121,103,98,90,99,103,84,103,109,101,108,98
176,107,99,79,103,107,65,100,131,100,125,93
107,102,98,93,98,102,89,104,103,101,104,100
154,105,98,83,101,106,72,102,122,101,118,95
135,104,98,87,100,104,80,102,114,101,112,97
|
135,104,98,87,100,104,80,102,114,101,112,97
121,103,98,90,99,103,84,103,109,101,108,98
176,107,99,79,103,107,65,100,131,100,125,93
107,102,98,93,98,102,89,104,103,101,104,100
154,105,98,83,101,106,72,102,122,101,118,95

65,92,120,125,89,91,98,89,89,79,108,91,81,109
90,102,120,95,46,101,87,101,49,71,138,110,67,158
96,103,85,113,148,103,106,102,146,122,69,92,125,58
101,38,103,112,108,43,140,44,108,96,101,54,104,97
80,141,104,105,95,136,67,135,95,98,96,125,91,99
|
80,141,104,105,95,136,67,135,95,98,96,125,91,99
65,92,120,125,89,91,98,89,89,79,108,91,81,109
90,102,120,95,46,101,87,101,49,71,138,110,67,158
96,103,85,113,148,103,106,102,146,122,69,92,125,58
101,38,103,112,108,43,140,44,108,96,101,54,104,97

156,157,159,101,159,102,63,42,159,100,155,159,40,95,162
99,160,156,101,99,159,63,94,154,41,99,99,101,99,157
|
99,160,156,101,99,159,63,94,154,41,99,99,101,99,157
156,157,159,101,159,102,63,42,159,100,155,159,40,95,162

146,83,156,58,15,144,134,123
109,67,72,116,72,103,129,72
70,93,45,148,116,91,83,78
109,82,90,108,63,118,113,94
133,51,89,99,30,121,155,75
162,71,170,41,14,134,159,114
|
162,71,170,41,14,134,159,114
146,83,156,58,15,144,134,123
109,67,72,116,72,103,129,72
70,93,45,148,116,91,83,78
109,82,90,108,63,118,113,94
133,51,89,99,30,121,155,75

102,80,99,94
99,106,94,91
101,84,103,90
102,74,106,93
96,124,104,85
96,126,93,104
96,130,94,97
97,120,94,105
93,153,106,88
110,14,95,100
96,127,91,103
103,71,102,94
|
103,71,102,94
102,80,99,94
99,106,94,91
101,84,103,90
102,74,106,93
96,124,104,85
96,126,93,104
96,130,94,97
97,120,94,105
93,153,106,88
110,14,95,100
96,127,91,103

153,142,124,168,163,120,142,134,122,130,130,130,143
131,136,120,154,142,147,132,160,121,138,130,130,140
135,119,151,145,152,146,133,134,133,143,129,156,142
|
135,119,151,145,152,146,133,134,133,143,129,156,142
153,142,124,168,163,120,142,134,122,130,130,130,143
131,136,120,154,142,147,132,160,121,138,130,130,140

68,84,17,144,97,92,89
112,75,103,101,29,133,98
88,111,91,102,140,74,107
113,75,103,99,33,132,100
69,84,21,142,97,93,89
94,82,66,114,89,92,109
122,115,156,70,107,104,108
120,79,115,89,48,125,108
87,84,63,116,97,87,109
130,117,179,59,104,108,110
133,119,185,54,104,110,108
|
133,119,185,54,104,110,108
68,84,17,144,97,92,89
112,75,103,101,29,133,98
88,111,91,102,140,74,107
113,75,103,99,33,132,100
69,84,21,142,97,93,89
94,82,66,114,89,92,109
122,115,156,70,107,104,108
120,79,115,89,48,125,108
87,84,63,116,97,87,109
130,117,179,59,104,108,110
---
129,110,77,63,119,111,161,95,33,104
108,127,94,109,124,106,63,106,140,101
77,99,114,131,90,93,28,110,175,96
78,76,98,93,49,118,103,119,95,74
|
104,33,95,161,111,119,63,77,110,129
101,140,106,63,106,124,109,94,127,108
96,175,110,28,93,90,131,114,99,77
74,95,119,103,118,49,93,98,76,78

106,100,135,92,116,134
89,77,65,89,142,119
86,84,56,93,138,118
112,171,146,125,58,116
129,166,128,153,65,41
109,172,145,122,57,125
66,119,48,85,108,173
78,70,48,80,149,139
128,165,154,139,63,74
|
134,116,92,135,100,106
119,142,89,65,77,89
118,138,93,56,84,86
116,58,125,146,171,112
41,65,153,128,166,129
125,57,122,145,172,109
173,108,85,48,119,66
139,149,80,48,70,78
74,63,139,154,165,128

139,71,94,168
46,173,93,171
136,161,113,100
44,46,152,98
129,183,26,29
135,134,137,178
139,110,44,95
58,132,56,54
|
168,94,71,139
171,93,173,46
100,113,161,136
98,152,46,44
29,26,183,129
178,137,134,135
95,44,110,139
54,56,132,58

44,153,153,101,104,112,166,118,123,75,81,119,157
181,66,62,138,121,146,53,104,84,127,111,102,61
|
157,119,81,75,123,118,166,112,104,101,153,153,44
61,102,111,127,84,104,53,146,121,138,62,66,181

66,181,88
55,116,131
|
88,181,66
131,116,55

68,75,52,116,137,78,82,156,115,104,72,83,108,37
88,82,64,102,110,74,83,120,107,108,96,70,106,92
66,105,26,96,149,118,94,175,72,80,68,95,130,40
76,78,46,110,131,48,57,131,112,113,87,64,99,50
|
37,108,83,72,104,115,156,82,78,137,116,52,75,68
92,106,70,96,108,107,120,83,74,110,102,64,82,88
40,130,95,68,80,72,175,94,118,149,96,26,105,66
50,99,64,87,113,112,131,57,48,131,110,46,78,76

102,117,79,87,116,63,85,105,83
87,77,104,111,106,79,106,111,121
65,109,141,107,128,78,53,68,71
112,109,136,102,38,117,120,97,85
99,104,80,126,66,123,106,108,94
126,85,79,119,120,99,128,122,125
103,106,117,108,112,130,123,102,73
122,130,89,106,85,136,116,124,121
61,146,109,101,111,110,118,105,113
|
83,105,85,63,116,87,79,117,102
121,111,106,79,106,111,104,77,87
71,68,53,78,128,107,141,109,65
85,97,120,117,38,102,136,109,112
94,108,106,123,66,126,80,104,99
125,122,128,99,120,119,79,85,126
73,102,123,130,112,108,117,106,103
121,124,116,136,85,106,89,130,122
113,105,118,110,111,101,109,146,61

103,112,94,104,101,74,131,82,104,84,167,83,82
138,78,100,100,69,86,135,111,140,87,101,136,105
136,80,100,99,71,85,140,108,138,85,99,135,112
73,127,70,116,40,84,90,99,120,93,85,85,100
|
82,83,167,84,104,82,131,74,101,104,94,112,103
105,136,101,87,140,111,135,86,69,100,100,78,138
112,135,99,85,138,108,140,85,71,99,100,80,136
100,85,85,93,120,99,90,84,40,116,70,127,73

99,23,138,100,121,85,116,48
100,99,102,99,100,100,100,100
127,111,126,24,126,164,86,96
101,101,100,99,100,100,101,100
55,104,109,109,142,105,60,120
99,101,99,101,99,99,101,101
|
48,116,85,121,100,138,23,99
100,100,100,100,99,102,99,100
96,86,164,126,24,126,111,127
100,101,100,100,99,100,101,101
120,60,105,142,109,109,104,55
101,101,99,99,101,99,101,99
